In the data rows, zero lies at 4.5, halfway between 4 and 5.
Every row has a hidden score. In each pair, how much higher is the second row's than the first's? 15 means about the same, 30 much higher and 0 much lower. The score is a weighted sum of the row's numbers plus the product of two more (or one squared), each taken from its middle value.
[4 7 2 3 2 2 5 4 5 3 6 4 5 2 4 6 5 1 2 2 2 2]
[3 2 3 5 3 5 5 6 7 5 5 2 5 5 4 4 5 6 4 6 5 6]: 25
[4 4 2 5 4 5 2 5 5 3 7 5 5 5 5 5 7 3 8 4 5 4]
[5 4 3 4 9 4 5 3 4 3 7 3 4 7 4 4 5 6 5 5 6 4]: 13
[5 6 5 5 6 4 4 4 7 4 4 5 4 5 4 5 5 5 7 3 2 2]
[6 4 3 6 5 5 6 5 2 2 4 4 0 1 1 1 1 1 2 2 2 2]: 16
[1 6 5 4 4 3 5 2 5 4 5 3 7 3 7 7 6 6 4 2 2 2]
[4 4 6 3 7 7 6 8 5 1 3 4 4 3 3 5 6 5 2 2 2 2]: 11
[4 3 6 6 2 5 4 3 4 4 3 4 3 7 3 5 7 5 4 4 4 4]
[1 4 5 3 2 4 6 4 3 5 4 6 5 4 4 3 5 5 3 4 5 5]: 11
[5 4 8 6 7 6 3 5 4 6 4 5 3 2 5 4 5 6 5 5 8 7]
[4 6 6 5 3 5 3 4 2 5 4 4 5 4 5 5 6 5 6 6 5 4]: 19
[4 2 5 7 3 3 3 4 5 3 3 4 2 7 3 4 6 5 3 4 4 3]
[5 7 8 6 4 2 7 3 4 2 3 5 0 1 1 1 1 1 2 2 2 2]: 6
[5 5 5 4 3 4 8 7 6 6 3 4 6 6 4 6 6 4 6 2 5 5]
[4 4 3 6 5 4 5 4 4 6 2 3 5 5 3 5 4 4 4 6 6 5]: 12
[4 4 3 5 7 4 4 5 3 5 3 3 5 4 3 6 3 1 2 2 2 2]
[0 5 5 6 5 5 4 2 5 3 6 7 7 1 1 1 1 1 2 2 2 2]: 16
[2 5 5 4 4 4 5 5 3 5 5 5 4 3 5 3 5 5 4 4 5 4]
[7 3 4 4 5 2 6 4 5 3 3 7 6 4 5 2 2 3 6 5 6 5]: 20
[5 7 8 7 4 2 8 2 4 2 2 5 3 6 7 6 5 7 3 7 7 5]
[4 5 4 3 6 7 6 8 5 0 4 4 3 3 3 7 6 5 4 6 3 4]: 9
[8 2 3 5 5 3 6 3 6 3 4 7 7 5 5 3 3 4 6 5 5 5]
[4 4 2 5 4 5 1 4 5 3 8 5 5 6 5 4 1 1 2 2 2 2]: 1
[2 6 5 5 4 3 4 2 4 5 6 2 7 3 7 7 7 7 4 6 6 7]
[5 6 5 5 5 3 3 5 7 5 4 6 4 4 4 5 5 6 7 2 4 4]: 17
[1 5 4 6 4 5 3 2 4 3 6 8 6 6 5 4 4 3 6 5 2 2]
[5 5 8 6 7 6 4 5 1 6 3 5 3 3 5 4 6 6 4 5 8 7]: 12
[4 5 4 4 3 6 4 3 5 8 6 3 3 4 4 6 5 6 4 4 2 2]
[4 3 4 7 7 4 4 4 6 5 4 2 3 6 4 8 5 5 6 6 4 8]: 8
[1 6 6 6 5 7 4 2 5 3 7 7 6 6 6 4 4 3 5 5 6 5]
[4 4 3 2 4 3 3 6 7 4 6 4 6 4 5 6 3 5 6 3 5 7]: 13
[5 4 3 3 5 2 3 5 6 4 6 3 6 4 6 4 3 4 6 2 5 7]
[4 6 4 4 5 5 0 6 4 7 4 7 4 4 7 7 3 5 5 6 6 6]: 11
[4 3 3 5 4 6 2 4 6 2 9 6 5 6 5 4 7 4 8 4 5 4]
[4 3 5 4 5 6 4 3 5 8 5 3 4 4 3 7 4 6 4 5 4 5]: 7
[4 4 3 5 4 6 4 5 5 3 4 6 7 5 5 5 5 4 2 2 2 2]
[5 3 2 3 5 4 4 4 4 5 4 4 6 4 6 1 1 1 2 2 2 2]: 16
[5 3 2 5 3 5 2 3 5 3 8 6 5 5 5 3 6 4 8 3 5 5]
[5 2 6 8 6 4 4 3 5 4 4 4 3 6 5 7 5 5 6 7 4 7]: 5
[4 6 6 4 4 3 4 5 2 6 3 5 5 3 4 4 6 5 6 6 5 3]
[6 6 5 4 3 5 7 7 8 7 2 5 7 5 4 6 5 4 5 3 5 5]: 15
[3 5 7 6 6 6 5 5 2 7 3 4 3 2 4 4 5 5 5 5 7 7]
[9 6 4 4 6 5 3 6 3 5 5 6 3 6 3 5 6 5 4 7 6 4]: 15
[3 2 3 6 2 4 4 6 6 5 5 0 4 5 3 5 5 5 5 5 5 6]
[3 4 5 4 4 5 4 5 5 9 4 3 2 5 4 6 4 6 2 2 2 2]: 15
[5 4 4 5 7 4 7 6 2 3 5 5 6 6 5 5 6 6 7 5 7 5]
[2 5 6 4 3 3 4 3 4 4 6 2 8 3 7 6 6 6 4 5 6 7]: 10
[6 3 4 5 5 2 5 4 5 3 4 6 6 4 5 2 3 4 6 4 5 4]
[4 3 3 5 6 4 3 5 4 6 2 3 5 5 2 6 3 5 4 6 7 7]: 6
[4 4 4 4 6 7 4 4 4 8 5 3 3 4 5 6 5 5 5 5 4 4]
[2 2 5 7 2 4 5 3 4 4 3 3 2 6 3 5 6 6 4 3 4 4]: 22
[4 4 5 5 5 6 4 4 5 4 4 7 6 5 5 3 5 4 7 4 5 6]
[5 3 3 2 5 5 3 4 3 5 6 4 5 3 7 3 3 5 4 6 3 5]: 14
[4 4 3 5 5 4 4 6 4 5 3 3 5 5 3 6 2 4 4 7 6 6]
[1 5 4 6 4 6 3 4 6 3 6 6 7 7 5 3 4 3 6 5 6 5]: 24
[4 4 1 6 3 6 4 3 5 3 9 6 6 5 6 4 7 4 8 4 5 4]
[3 2 5 7 3 5 5 4 4 4 3 5 0 1 1 1 1 1 2 2 2 2]: 7
[4 5 6 3 3 5 3 6 3 5 2 4 5 4 5 4 6 5 6 6 6 3]
[7 5 8 3 4 5 7 5 6 5 6 5 5 7 7 4 5 3 6 7 5 5]: 13
[3 3 4 4 4 5 4 4 5 9 4 4 3 4 4 6 5 5 5 5 5 5]
[4 5 5 5 5 6 4 6 6 3 4 5 5 5 5 5 5 4 7 4 5 6]: 14
[8 4 7 4 3 6 6 5 7 6 5 5 6 7 7 4 6 4 5 7 5 6]
[6 4 4 4 6 5 6 7 3 2 6 5 5 7 3 3 6 7 7 5 7 6]: 20
[5 8 9 7 4 2 8 3 4 2 3 5 3 6 8 6 5 6 3 6 7 4]
[5 5 4 4 3 5 9 6 7 6 3 6 5 5 4 6 5 4 6 3 5 5]: 16
[4 4 4 2 7 7 6 8 4 0 5 3 3 4 3 7 6 5 4 6 4 4]
[1 5 4 6 4 6 3 3 5 5 7 7 7 6 6 4 5 3 6 5 6 6]: 22
[4 7 4 4 5 5 0 5 4 8 3 5 5 4 7 6 3 6 5 7 6 7]
[4 6 4 4 8 4 5 3 4 4 8 4 4 7 1 1 1 1 2 2 2 2]: 12
[2 2 4 6 2 4 6 5 5 5 4 1 4 5 3 5 5 6 4 6 5 6]
[4 4 3 5 6 5 3 5 4 5 3 4 4 5 2 7 2 4 4 7 6 6]: 4
[3 4 4 6 5 6 5 5 5 2 4 6 5 5 6 5 5 4 6 4 5 5]
[7 4 4 4 4 3 6 4 6 3 4 7 6 5 5 3 1 1 2 2 2 2]: 14
[4 4 5 3 7 8 6 8 5 0 4 4 3 3 3 6 7 5 4 6 4 4]
[5 3 3 2 4 3 3 5 5 3 7 4 6 5 5 4 3 4 6 3 4 7]: 25
[5 6 6 4 3 4 3 6 3 5 3 4 4 4 5 4 6 6 5 5 5 3]
[8 6 3 4 5 6 4 6 2 5 6 6 4 6 3 4 7 7 2 6 2 2]: 13
[5 6 5 5 5 4 4 4 7 5 3 5 5 5 4 5 5 5 6 3 4 5]
[5 3 3 5 4 5 3 3 5 3 9 6 5 6 6 4 6 4 9 4 6 4]: 25
[4 3 3 5 5 3 4 5 4 5 2 2 5 5 3 6 3 4 5 7 6 6]
[4 2 5 6 2 4 4 3 4 4 2 5 2 6 4 5 6 6 4 5 4 3]: 24
[5 4 5 5 5 6 4 5 4 3 4 5 5 5 5 4 6 4 2 2 2 2]
[1 5 6 6 4 6 3 2 6 4 6 7 6 6 5 5 4 3 6 5 6 6]: 17
[5 5 6 3 3 4 7 7 7 6 3 6 6 4 4 5 5 4 6 2 5 6]
[4 6 3 2 2 4 4 4 4 3 4 3 5 2 3 7 1 1 2 2 2 2]: 11
[1 5 6 4 3 4 4 3 5 4 5 4 6 4 8 7 7 7 4 5 5 8]
[4 3 5 4 4 5 4 3 6 8 4 3 4 1 1 1 1 1 2 2 2 2]: 11
[3 4 5 6 1 5 3 4 4 3 3 4 3 7 3 4 6 6 4 5 4 4]
[4 3 2 5 5 6 3 3 4 3 8 5 5 5 6 4 7 1 2 2 2 2]: 4
[3 4 5 4 2 3 5 5 3 5 5 5 5 3 5 4 4 5 4 4 5 5]
[7 5 9 3 5 7 7 4 6 5 6 3 7 7 7 4 5 4 6 7 4 4]: 15
[5 2 3 2 5 4 3 5 3 7 5 5 5 4 6 4 4 4 4 6 3 5]
[2 6 6 4 3 3 5 3 4 5 5 4 5 3 8 6 6 6 3 6 4 6]: 16
[5 5 5 3 3 4 8 8 8 7 4 5 6 4 4 6 4 3 5 3 5 5]
[3 6 3 4 5 6 0 5 3 7 1 5 4 3 6 6 4 6 5 6 7 7]: 22
[3 4 4 4 5 6 3 4 6 9 4 3 3 3 4 6 4 6 4 5 4 5]
[5 4 8 6 6 6 3 4 2 6 4 4 3 1 5 3 6 5 5 5 8 7]: 11
[3 3 5 7 6 5 4 3 6 4 4 3 2 1 1 1 1 1 2 2 2 2]
[4 3 6 6 2 3 6 3 4 5 2 4 3 7 3 5 7 7 3 4 3 5]: 25
[4 7 3 3 3 4 4 4 4 5 5 4 0 1 1 1 1 1 2 2 2 2]
[2 6 5 4 3 3 4 2 4 4 5 3 7 4 8 7 6 7 4 5 5 7]: 11
[4 6 7 4 4 3 4 5 2 6 4 6 4 4 5 3 6 5 5 6 6 3]
[3 6 4 3 4 2 4 4 5 4 5 4 5 2 2 7 5 5 3 7 2 2]: 6
[5 4 3 4 3 5 2 4 6 3 9 5 6 6 6 4 7 4 9 5 6 4]
[6 4 7 3 4 6 6 5 5 5 6 5 6 7 7 5 5 3 6 7 4 5]: 9
[6 4 4 5 6 5 7 6 2 3 5 5 4 6 4 5 6 8 6 4 7 6]
[5 4 4 4 8 4 4 4 4 3 9 5 4 7 4 4 5 6 5 5 5 4]: 8
[3 2 3 6 3 5 5 6 6 6 5 1 6 5 4 6 5 6 5 6 5 6]
[3 4 3 5 6 4 4 6 4 5 3 2 5 5 2 6 1 1 2 2 2 2]: 8
[5 5 8 6 5 6 3 5 4 6 3 5 2 2 5 4 5 5 5 5 7 7]
[1 4 5 5 2 5 6 4 2 6 4 4 4 4 5 4 4 5 3 4 5 5]: 23
[5 4 4 6 4 6 3 5 4 3 4 5 6 5 5 5 5 3 7 5 5 5]
[2 5 5 5 4 4 5 5 3 5 3 5 4 3 4 3 3 6 3 4 5 5]: 15
[7 3 3 4 7 4 6 5 3 3 5 4 6 6 4 4 6 7 7 4 7 7]
[2 6 5 7 4 5 3 3 6 5 6 8 7 5 6 3 3 3 5 5 5 6]: 3
[5 4 5 4 5 6 5 6 5 4 4 6 6 5 5 4 5 3 7 5 5 6]
[3 4 5 4 4 5 4 5 5 8 4 4 2 4 4 6 5 6 5 4 5 5]: 20
[4 5 2 5 7 3 4 6 4 6 2 3 6 5 2 7 2 3 5 6 6 5]
[3 7 3 3 2 3 4 3 5 3 5 4 4 1 1 1 1 1 2 2 2 2]: 22
[4 6 2 3 2 3 4 5 4 3 4 4 4 1 2 1 1 1 2 2 2 2]
[5 2 3 3 3 4 4 5 3 6 5 4 5 3 6 4 4 5 4 6 3 5]: 18
[4 3 5 6 3 4 4 4 4 4 2 3 2 7 3 5 7 5 4 4 4 4]
[6 5 4 4 5 7 4 6 5 3 4 7 5 5 6 4 1 1 2 2 2 2]: 5
[2 5 5 4 3 4 5 5 2 5 4 5 5 3 5 3 5 5 2 2 2 2]
[5 3 3 1 3 4 3 6 7 4 6 4 5 5 5 5 3 5 6 3 5 7]: 18
[1 5 4 7 6 7 3 2 5 4 7 8 7 7 5 5 3 2 6 5 5 5]
[5 6 5 6 6 5 4 5 7 5 4 5 5 5 5 4 5 5 7 3 5 4]: 17
[5 3 4 7 7 6 3 4 6 4 5 2 2 7 4 7 5 5 5 6 5 7]
[2 5 5 4 3 3 4 1 4 4 5 3 8 4 8 7 6 1 2 2 2 2]: 8
[5 4 2 6 4 5 2 3 4 3 8 5 6 6 6 4 6 4 8 4 6 3]
[4 4 5 5 6 6 5 6 4 3 2 5 6 5 5 4 6 4 7 5 4 6]: 7
[3 6 3 3 5 7 0 6 3 7 3 6 6 3 7 6 2 6 5 2 2 2]
[3 3 6 6 2 4 5 3 4 4 3 3 3 7 4 5 6 5 2 2 2 2]: 21
[3 4 3 5 6 3 3 6 4 5 4 3 6 5 2 6 3 5 5 7 2 2]
[5 7 5 6 5 4 4 4 7 4 5 4 4 6 5 5 5 6 7 2 2 2]: 25
[6 4 8 4 4 7 5 3 7 5 4 4 5 7 7 4 5 3 6 7 5 5]
[4 2 2 4 4 5 2 4 5 2 8 5 5 6 6 4 7 3 9 4 5 3]: 17
[5 7 6 4 3 4 4 4 2 6 3 6 5 5 4 3 6 5 5 6 5 3]
[2 6 5 5 5 3 4 2 4 5 5 2 8 3 7 7 6 6 3 5 5 7]: 8
[2 5 5 5 3 3 6 5 3 5 4 3 5 3 5 3 4 6 4 4 5 5]
[4 3 2 7 5 3 4 5 4 6 4 4 5 5 3 1 1 1 2 2 2 2]: 11
[3 5 5 4 3 3 5 4 3 5 4 5 5 3 5 3 3 5 4 4 5 5]
[4 4 2 5 4 5 2 4 5 2 8 5 5 6 6 4 7 4 8 4 6 5]: 21
[6 1 3 3 4 4 4 4 4 6 6 4 0 1 1 1 1 1 2 2 2 2]
[7 6 3 3 3 6 7 3 3 4 5 5 5 3 5 4 6 5 4 6 5 5]: 16
[5 8 8 7 4 1 7 3 3 2 2 5 3 7 6 6 5 6 3 7 6 4]
[3 3 4 5 3 5 5 6 5 5 5 1 6 4 3 5 5 5 5 2 2 2]: 18
[7 4 7 3 3 6 7 6 6 6 5 4 6 7 8 4 5 1 2 2 2 2]
[1 6 6 5 3 4 4 1 6 6 5 3 7 3 7 7 6 7 4 7 6 7]: 13
[5 3 2 5 4 6 3 2 5 2 9 5 5 6 5 3 7 3 9 4 5 5]
[6 5 2 3 3 4 6 2 3 4 5 5 6 5 5 4 6 6 4 6 6 5]: 10
[4 5 5 6 4 4 4 5 7 4 4 5 4 6 4 4 4 6 7 3 2 2]
[3 5 5 5 3 4 5 5 3 5 4 4 4 2 4 3 3 6 3 4 5 4]: 11
[4 5 4 3 4 4 8 8 7 5 3 5 5 5 4 5 5 3 6 3 5 5]
[3 3 4 4 5 6 3 3 6 8 5 3 3 4 4 6 4 6 5 5 4 6]: 19
[1 4 5 4 3 3 5 5 3 6 4 5 5 4 4 4 4 5 3 4 5 5]
[4 3 4 7 6 5 4 4 6 3 4 4 3 6 3 8 5 5 2 2 2 2]: 13
[5 7 9 6 4 1 7 3 4 2 3 6 3 6 7 6 6 7 4 7 7 5]
[5 6 7 6 7 6 3 5 3 7 2 4 3 2 5 4 5 6 4 6 7 7]: 12
[7 3 8 4 3 6 7 4 6 6 5 5 7 6 7 5 6 3 5 6 4 5]
[1 5 6 5 4 6 4 3 5 4 6 7 0 1 1 1 1 1 2 2 2 2]: 15
[5 6 4 3 2 3 7 6 8 6 3 5 6 5 4 5 5 3 6 2 5 5]
[5 5 5 5 5 3 3 4 6 5 4 4 4 6 4 6 5 5 7 3 5 5]: 16
[5 1 4 3 4 4 3 4 3 6 4 4 6 4 7 5 3 4 3 6 2 5]
[4 3 3 3 5 3 4 6 5 3 7 4 5 3 6 5 3 4 6 2 4 6]: 18
[5 3 3 3 4 3 3 6 6 4 6 4 6 4 6 5 3 5 6 2 5 7]
[5 5 3 4 9 4 4 4 4 4 8 3 4 1 1 1 1 1 2 2 2 2]: 2
[5 5 2 3 2 5 6 1 2 6 4 5 6 5 5 1 1 1 2 2 2 2]
[4 3 5 7 6 5 3 3 6 3 4 2 2 6 4 8 5 4 5 2 2 2]: 11
[5 4 3 5 4 6 3 4 5 3 8 5 5 6 5 5 6 4 9 4 6 4]
[5 2 5 9 6 5 4 4 6 4 4 3 3 6 4 7 5 5 6 6 4 7]: 10
[6 5 4 4 3 5 8 7 7 6 3 5 0 1 1 1 1 1 2 2 2 2]
[4 6 5 5 6 4 4 5 6 6 4 5 5 5 4 5 5 6 7 3 4 4]: 15
[5 3 4 5 5 7 4 5 5 3 5 7 7 6 5 4 5 1 2 2 2 2]
[5 6 4 4 5 7 4 6 5 4 3 7 6 5 5 4 5 4 6 4 4 6]: 17
[9 6 4 4 5 3 4 7 3 4 5 5 0 1 1 1 1 1 2 2 2 2]
[5 5 7 5 6 6 4 6 3 6 5 4 2 1 5 5 5 5 5 5 8 6]: 14
[3 6 3 3 5 8 1 5 4 8 3 6 5 2 7 5 4 7 5 6 7 7]
[2 5 5 7 4 6 4 3 5 4 7 7 6 5 6 5 3 3 6 5 5 6]: 12
[1 5 6 6 4 6 5 3 6 3 7 7 6 6 6 4 4 4 6 5 6 6]
[6 3 4 4 8 4 3 4 4 3 7 4 3 7 1 1 1 1 2 2 2 2]: 11
[4 3 6 7 2 3 4 4 4 4 3 4 2 6 3 4 7 6 4 5 3 4]
[4 4 4 3 3 6 4 4 5 8 4 2 3 4 4 7 4 5 5 5 5 5]: 14
[5 3 3 6 7 5 6 6 2 3 5 3 5 6 3 5 6 7 7 4 7 6]
[1 4 5 4 4 4 5 5 3 6 5 4 5 3 5 3 4 5 3 4 5 4]: 10
[4 5 4 5 5 4 5 4 7 5 3 4 4 1 1 1 1 1 2 2 2 2]
[4 4 4 4 8 4 5 4 4 3 8 4 4 7 4 4 5 5 4 5 5 4]: 20
[9 6 3 4 5 4 4 6 4 4 4 6 3 6 3 4 7 6 4 6 5 2]
[5 3 4 2 5 4 4 3 4 6 5 4 6 3 6 3 4 4 4 5 2 5]: 12
[4 3 3 5 6 3 4 5 4 6 3 4 5 5 3 6 3 4 4 7 6 6]
[5 4 4 5 9 4 5 4 4 4 7 4 3 7 4 3 5 6 5 6 5 4]: 21
[3 4 4 3 5 7 4 3 5 9 6 3 2 3 4 6 4 6 5 5 5 5]
[5 3 1 5 4 5 2 5 5 3 9 5 5 6 6 3 7 3 9 4 2 2]: 17
[5 4 3 4 9 4 4 3 5 4 7 5 4 7 4 3 5 5 5 5 6 3]
[5 5 5 4 3 4 7 7 7 5 3 4 6 5 4 6 4 3 5 3 5 6]: 14
[3 6 6 5 3 3 4 3 2 5 3 4 5 5 5 4 6 5 6 5 5 3]
[5 6 5 6 5 4 5 3 7 4 4 4 4 6 4 4 5 5 7 3 4 5]: 15
[5 7 3 4 4 7 1 5 4 6 3 5 4 4 1 1 1 1 2 2 2 2]
[3 5 5 3 7 7 7 7 6 1 4 4 4 4 3 6 7 5 4 6 3 3]: 5
[4 4 4 2 4 4 3 5 3 5 5 5 6 4 6 4 3 5 4 6 2 5]
[7 4 4 4 6 5 7 6 2 2 6 5 6 6 4 4 6 1 2 2 2 2]: 16
[7 5 7 3 3 6 6 4 6 6 5 5 6 7 6 4 6 3 6 7 4 6]
[5 8 8 6 4 1 6 2 4 2 3 6 3 6 7 7 1 1 2 2 2 2]: 9
[6 3 4 4 3 3 5 3 7 3 4 7 7 5 5 4 3 4 6 4 5 5]
[5 2 4 3 4 4 4 5 3 5 5 4 5 4 6 4 4 4 3 6 3 4]: 7
[3 2 4 6 3 4 5 5 6 6 5 2 5 4 3 6 5 6 5 6 5 5]
[4 6 4 4 5 5 0 5 4 7 3 5 5 3 7 5 3 6 6 7 6 2]: 15
[5 3 2 5 4 5 2 4 6 2 8 5 5 5 5 4 7 3 8 2 2 2]
[6 5 2 3 3 6 6 0 3 4 4 6 6 5 4 4 6 6 3 5 5 2]: 13
[2 2 3 6 3 5 5 7 6 5 4 2 5 5 3 4 6 6 5 6 6 5]
[7 2 4 4 6 3 5 3 6 3 4 7 6 4 5 3 2 3 6 4 5 5]: 18
[6 4 3 5 7 4 7 6 2 4 5 4 6 6 5 5 6 7 7 4 8 6]
[5 6 6 3 4 4 4 5 3 6 3 5 5 4 5 4 6 5 7 5 5 3]: 8
[9 7 4 5 4 4 5 7 2 5 5 5 3 6 4 4 7 7 3 6 6 4]
[9 6 3 4 5 4 5 5 3 6 5 5 4 6 3 5 7 6 3 5 6 3]: 14
[5 8 9 6 5 2 7 2 4 2 2 6 4 7 6 6 5 7 4 7 7 5]
[2 6 6 5 4 4 7 2 5 4 6 3 7 3 7 6 7 6 4 7 5 7]: 13
[5 5 8 6 6 6 4 6 2 6 3 4 2 3 5 4 5 6 5 6 7 7]
[3 3 5 5 3 4 5 3 5 4 3 4 2 7 3 6 7 6 4 5 3 5]: 21
[4 6 6 4 3 4 4 5 3 6 3 5 5 4 5 4 6 5 6 6 5 3]
[6 5 2 2 3 5 6 1 3 5 5 6 6 5 4 4 6 7 3 6 2 2]: 17
[4 5 4 3 4 4 8 7 6 5 3 4 5 5 4 6 5 3 6 3 5 6]
[4 5 5 4 4 5 3 4 6 9 5 3 4 4 5 6 4 6 4 6 5 5]: 18
[4 6 4 4 6 6 0 7 3 7 3 4 6 4 7 5 4 6 5 6 6 7]
[3 5 5 3 6 7 6 7 5 1 3 3 4 3 3 7 6 6 4 6 4 3]: 10
[7 3 4 5 5 3 6 3 5 3 3 7 6 5 5 3 3 3 6 4 5 5]
[6 5 2 2 3 4 7 2 3 5 5 6 5 5 5 3 6 6 4 6 5 5]: 12
[2 5 5 5 3 4 5 2 4 5 6 2 6 3 7 8 7 7 4 6 6 7]
[5 5 7 6 7 6 5 4 2 6 3 4 2 1 5 4 5 5 5 5 8 6]: 12
[7 3 4 4 4 4 6 3 6 3 4 8 7 6 1 1 1 1 2 2 2 2]
[5 3 3 3 4 2 2 6 7 4 7 4 5 5 6 5 4 4 6 3 4 6]: 12
[4 3 3 3 4 6 4 4 5 8 4 4 3 4 4 7 4 4 4 5 2 2]
[4 7 4 4 5 7 0 6 4 7 4 5 4 3 6 7 2 6 5 8 7 8]: 16
[5 4 3 3 8 4 5 5 3 4 6 4 4 7 3 4 5 5 5 6 5 4]
[4 6 3 3 4 7 0 6 4 7 3 6 5 4 7 6 3 6 5 7 7 6]: 20
[6 6 2 3 2 5 8 2 4 5 6 6 4 5 4 3 6 6 4 5 5 5]
[5 5 5 4 3 4 6 8 6 5 3 6 5 5 4 5 4 4 6 4 5 5]: 7
[5 4 5 4 5 6 3 5 4 3 5 4 6 4 4 5 5 4 7 4 4 6]
[5 4 4 4 3 5 7 8 7 7 4 6 6 5 4 5 5 3 5 3 5 5]: 14
[5 3 4 2 4 3 3 5 7 3 6 4 5 5 6 5 3 5 6 2 5 7]
[4 6 7 4 3 3 4 5 3 6 4 6 4 4 1 1 1 1 2 2 2 2]: 9
[5 2 4 2 5 5 3 4 3 6 4 5 5 4 7 4 4 4 3 6 2 5]
[5 3 3 5 5 4 6 7 3 3 5 4 5 6 4 4 5 1 2 2 2 2]: 15
[4 4 4 5 5 7 4 6 5 4 4 6 5 6 5 4 5 3 6 4 5 6]
[6 6 4 3 3 5 8 7 7 6 3 7 6 6 3 5 4 4 5 3 4 6]: 13
[5 3 4 3 3 6 4 5 6 9 4 5 4 4 3 1 1 1 2 2 2 2]
[4 7 2 4 2 3 4 4 5 3 5 4 4 2 4 6 4 5 4 6 6 6]: 11
[7 3 5 4 5 3 6 3 6 3 4 8 6 4 4 3 3 4 7 4 4 2]
[5 4 2 5 3 5 3 4 5 3 8 6 5 6 5 4 7 4 8 5 6 4]: 13
[2 3 4 6 3 4 5 6 5 6 4 1 4 5 4 4 5 6 5 6 6 6]
[7 5 3 3 3 5 7 2 3 5 5 5 5 4 5 4 7 6 4 5 5 6]: 13
[6 6 8 6 6 7 5 5 2 7 3 5 3 1 5 4 5 6 5 6 8 7]
[2 6 6 5 4 4 5 2 4 3 5 3 6 4 7 7 6 7 5 6 5 7]: 18
[5 5 3 4 9 4 5 4 4 5 8 4 5 7 4 4 5 6 5 6 5 5]
[3 3 4 5 2 4 4 5 6 5 4 1 4 4 4 4 5 6 5 5 5 6]: 24
[5 5 4 3 8 4 4 3 5 3 7 4 4 7 3 3 6 5 4 6 5 4]
[8 7 5 4 5 4 5 7 3 5 5 6 3 7 3 3 7 6 4 6 7 4]: 17
[4 7 2 3 3 3 4 4 4 4 5 3 5 2 4 6 4 4 4 6 6 5]
[4 2 6 7 6 5 3 4 7 5 5 3 3 6 4 7 5 5 5 5 4 7]: 18
[5 6 5 4 3 4 4 4 3 6 4 5 5 4 5 4 6 5 2 2 2 2]
[8 3 7 3 3 7 6 4 6 6 5 4 6 7 9 5 5 3 6 6 5 5]: 19
[4 7 5 5 5 5 4 4 6 5 4 4 4 5 4 6 5 5 7 3 2 2]
[2 6 6 6 4 6 3 2 5 4 6 8 0 1 1 1 1 1 2 2 2 2]: 11
[6 5 5 6 5 3 4 5 6 4 4 5 5 5 4 5 5 5 7 3 5 4]
[4 3 5 7 7 4 4 3 5 5 4 3 2 6 4 7 5 5 6 6 5 7]: 13
[5 8 7 7 4 1 6 2 4 2 2 6 4 6 7 7 5 7 4 7 8 5]
[1 2 3 6 3 5 5 6 5 5 5 0 5 4 4 5 5 6 5 6 6 6]: 22
[5 3 4 3 4 3 3 6 7 4 6 3 4 4 6 5 3 5 6 2 5 7]
[4 3 6 6 3 5 4 4 4 3 2 5 3 6 2 4 7 6 4 5 4 3]: 16
[3 4 5 3 6 8 6 8 6 0 4 4 4 3 3 6 6 5 4 6 4 4]
[4 6 4 4 9 3 4 3 4 3 7 4 3 7 1 1 1 1 2 2 2 2]: 19
